Some points, each followed by its number:
[-0.3  0.1  1.7  1.  -0.9  0.7 -1.4  0.4 -1.4 -1.5  0.2 -0.4  0.2 -1.6
  0.2  1.1 -0.2  1.1  1.  -1.5  0.   0.8 -1.6 -1.4] 0
[ 1.4 -0.3  0.2 -1.7  0.  -1.1 -1.6  1.   0.3  2.   1.1  0.7  0.6  2.3
 -0.3  1.8 -0.5  1.3 -0.2 -0.7 -0.3  1.6 -0.2 -0.3] 1
[ 0.7 -0.5 -0.5 -1.6  0.1 -0.6 -0.5  0.  -0.1 -1.9  0.8 -0.3 -0.7  0.9
 -1.5 -0.6  0.3  0.4 -0.4 -0.1  0.7  1.2  0.8 -0.1] 2
[ 1.2 -0.8  0.9 -1.9 -0.6  0.  -1.2  0.2  0.7 -0.6 -1.4 -0.7  1.2  0.8
 -0.8 -0.3  1.   0.4  0.9  1.1 -0.1  0.7 -1.   0.8] 3
[-0.3  0.4  2.   0.9 -1.2  0.7 -1.7  0.4 -1.5 -1.8  0.1 -0.3  0.2 -2.1
  0.   1.1 -0.6  0.9  1.1 -1.6 -0.2  0.9 -1.9 -1.4] 4
[ 0.9  0.6  0.2 -1.7  0.2  1.   0.1  1.4 -0.6  1.   0.9 -0.3  0.3  0.4
  0.1  0.9  0.1 -1.3 -0.3 -1.   0.6  1.4  0.9 -0.9] 5
[ 0.6 -0.1  0.3  0.6 -1.5 -0.1  0.4  0.4  0.7  0.   0.2  2.   0.5 -1.6
 -0.8  2.5  0.3  1.2  1.4 -2.5  0.  -0.4 -0.5 -1.5] 6
[ 0.9  0.1 -0.5 -1.   0.  -0.8  0.3  0.2  1.   2.1 -0.7  0.1  0.6  1.6
  0.3  0.1  0.5 -0.8  0.3  0.7 -0.7 -0.3 -0.1  0.8] 7
[ 0.4  0.4 -0.6  0.4 -0.2 -0.3  0.2  0.3 -0.2 -0.8 -0.3 -0.2 -0.9  0.4
  0.2 -0.8  0.4 -0.7  0.7  0.4 -0.4 -1.7 -0.4  0.7] 8
[-1.6  0.  -0.2  0.8  0.6  1.7  1.4  0.  -1.  -0.3 -0.6  0.1 -1.  -0.3
  0.5 -0.4  0.3  0.4 -0.4 -0.4  0.7  0.5  0.7  0.2] 9
[ 0.8  1.   0.8  0.7 -0.3 -1.6 -1.   0.2  0.6  2.   0.6  1.1  0.4 -0.2
 -0.4  0.5  0.   0.2  1.   2.1  0.7 -1.8 -0.5 -1.8] 10
[ 0.1  0.1 -0.4  0.9 -0.2  0.1  0.1  0.  -1.1 -2.9  0.6 -0.2 -1.5 -0.9
 -1.2 -1.2  0.1  1.   0.4 -0.4  1.2  0.7 -0.1 -0.9] 11
[ 1.   0.4 -0.6 -1.3  0.  -0.9  0.2  0.1  1.1  1.9 -0.3  0.5  0.6  1.7
  0.2  0.3  0.8 -1.   0.5  0.9 -0.3 -0.1 -0.3  0.7] 12
[-0.4 -1.8  1.6 -1.7 -1.5  2.3 -1.2  0.3 -1.2 -0.8  0.5  0.3  0.3 -1.9
 -0.5  1.8  0.9  3.   0.3 -1.3  1.1  2.1  0.7 -2. ] 13
[ 0.1  0.3 -0.9 -0.7 -0.2  0.1  0.5  0.8 -0.2  1.5  0.6  0.7 -0.6  1.1
  0.4  0.1  0.7 -0.2  0.3  0.   0.3 -0.2  0.4 -0.5] 14
Which three points above are nearest to each new point by angle? Their numbers follow each, nearest first.
[-1.1  0.4 -0.4  0.9  1.   1.8  1.4 -0.2 -0.7 -0.1 -0.3  0.3 -0.8 -0.2
  0.5 -0.2  0.  -0.1 -0.2 -0.4  0.9  0.5  0.6  0.3] -> 9 11 14
[ 1.1 -0.4 -0.1  0.8 -1.2 -1.  -0.8 -0.7 -0.8  1.7  0.5  0.3  0.7  0.6
 -0.1  0.4  0.2  0.8 -0.6  1.  -0.4 -0.9  0.  -1.4] -> 10 1 7
[ 0.6 -0.2  0.3  1.9 -0.5  0.9  0.  -1.1 -1.7  1.6 -0.3  0.2  0.7 -0.6
  0.7  0.5 -0.8  0.  -0.8  0.7  0.6 -1.5  1.2 -0.8] -> 10 9 6
[-0.7  0.6  0.2 -2.  -0.2  1.1  0.5 -0.5  0.2  0.3 -0.6 -0.2  1.  -0.3
  0.6  0.2  1.6 -1.1 -0.1 -0.1 -1.6  1.4  0.9 -0.3] -> 5 12 7
[-0.1 -0.3 -0.2 -0.2 -0.4  0.7  0.6 -0.3 -0.9  0.  -0.2 -0.2  0.1  0.2
  0.4  0.   0.4 -0.2 -1.  -0.1 -0.5  0.   0.6 -0.3] -> 9 5 13
[-0.5 -0.8  0.8 -0.7 -1.2  1.5 -0.6  0.2 -1.  -0.4  0.3  0.3  0.4 -1.
 -0.7  1.1  0.5  1.9  0.5 -0.8  0.6  1.2  0.3 -1.5] -> 13 0 4
[ 2.2 -1.4  1.3 -2.9 -0.9  0.2 -2.1  0.5  0.9 -1.4 -1.6 -0.3  2.1  0.6
 -1.1 -0.4  0.7  0.2  1.3  1.  -0.6  0.5 -1.2  0.9] -> 3 2 12
[ 0.1  0.5  0.   1.2 -0.3 -0.6 -0.9  0.5 -1.6 -4.3  1.3  0.3 -2.2 -1.2
 -1.8 -1.5  0.1  1.7  0.5  0.   1.3  0.7 -0.4 -2. ] -> 11 2 0
[ 0.8 -1.8  0.3 -0.6 -0.6  0.9 -1.  -0.9 -0.2  0.  -1.5 -0.9 -0.2 -0.3
  0.   0.4 -0.5  1.2  0.1 -0.3  0.5 -0.1  0.   1.9] -> 3 13 0
[ 1.5  1.2  0.4 -1.5  1.1  0.1  0.1  0.6  1.   0.8  0.1  0.  -0.7 -0.5
 -0.5  1.9 -0.8 -1.7  1.6 -1.5  1.2  0.2 -1.1  1.1] -> 5 12 1
[ 0.7  0.  -0.7  0.7 -0.6 -0.6  0.3  0.5 -0.4 -0.8 -0.2  0.  -0.7  0.3
  0.  -0.8  0.7 -0.4  0.5  0.9 -0.5 -2.3 -0.3  1. ] -> 8 10 7
[ 0.4 -1.3  0.3  0.2 -0.4 -1.6 -0.3  0.8  0.  -0.9  0.6 -0.7  0.2  2.7
  0.6 -0.6 -0.5  1.  -1.2 -0.7 -0.1  2.6 -2.8  0.7] -> 1 2 3
[-6.6  2.5  1.6  1.7  4.3  2.   2.8 -2.3  2.4  2.1  0.2 -1.8  1.7 -2.9
  3.9 -0.1 -1.7 -4.2 -2.3 -0.4 -3.2  2.3  2.4  0.6] -> 9 5 7
[ 0.7 -0.9  0.2 -0.4 -0.4  0.3 -0.4 -0.3 -0.1  0.  -0.5 -0.5 -0.3 -0.2
  0.2  0.4 -0.6  0.6  0.1 -0.3  0.2 -0.2 -0.1  1.2] -> 3 13 1
[ 0.2  0.4  0.   0.4  0.5 -0.1  0.2 -1.4 -0.5 -0.2 -0.8 -0.3 -0.9  0.1
 -0.6 -0.3  0.   0.3  0.5  0.8  1.   0.6 -0.4  0. ] -> 11 9 2
[-0.3 -0.1  0.  -0.2  0.   0.7  0.6 -0.3 -0.7  0.5 -0.6 -0.4  0.1  0.4
  0.5  0.1  0.1 -0.4 -0.5 -0.1 -0.2  0.5 -0.3  0.2] -> 9 5 7
[-0.3  0.7 -1.4  0.6  1.  -0.4  1.2  0.9 -0.9 -1.3  0.6 -0.8 -2.3  2.5
  0.7 -3.2  0.1 -1.3 -1.1  1.7  0.2 -0.3 -0.8  1. ] -> 8 11 9
[-0.1  0.3  0.9  2.   0.  -0.4 -0.7 -1.4 -0.2  0.8 -0.7  0.3 -0.1 -1.3
  0.1  0.8 -0.7  0.3  0.7  0.7  0.3 -1.8 -0.3 -0.1] -> 10 4 6
[-1.4  0.8 -0.9  2.6  0.5 -1.1  0.3 -1.1  0.9 -3.3 -1.9  0.  -0.3 -0.4
 -0.1 -2.   0.6 -1.4  1.   1.8 -1.8 -2.5 -0.2  1.9] -> 8 11 9
[-2.   0.2  0.8  1.9  2.   0.5  0.8 -1.7  0.9  1.2 -0.5 -0.1 -1.  -1.2
  0.  -0.1 -1.8  0.9 -0.4  1.4  1.9 -0.1 -0.2  0.7] -> 9 10 11
[ 0.4 -0.2 -0.3  0.6 -1.8 -0.2  0.1  0.6  0.6  0.3  0.2  2.4  1.1 -1.7
 -1.1  2.9  0.2  1.6  1.6 -3.6 -0.1 -0.6 -0.4 -1.8] -> 6 0 4
[ 3.5 -0.9  2.3 -4.5 -1.  -0.4 -2.9  0.7  1.7 -1.8 -2.8 -1.   3.   1.2
 -2.  -0.4  2.1  0.4  1.9  2.  -0.9  0.2 -2.3  1.5] -> 3 12 7
[-1.8 -0.2  0.   2.4  0.6 -0.2  0.4 -0.8  0.8 -0.6 -0.8  0.1  0.4 -1.
  0.5  0.  -0.5  0.1  0.1 -0.7 -1.2 -0.4 -0.1  1.1] -> 9 4 0
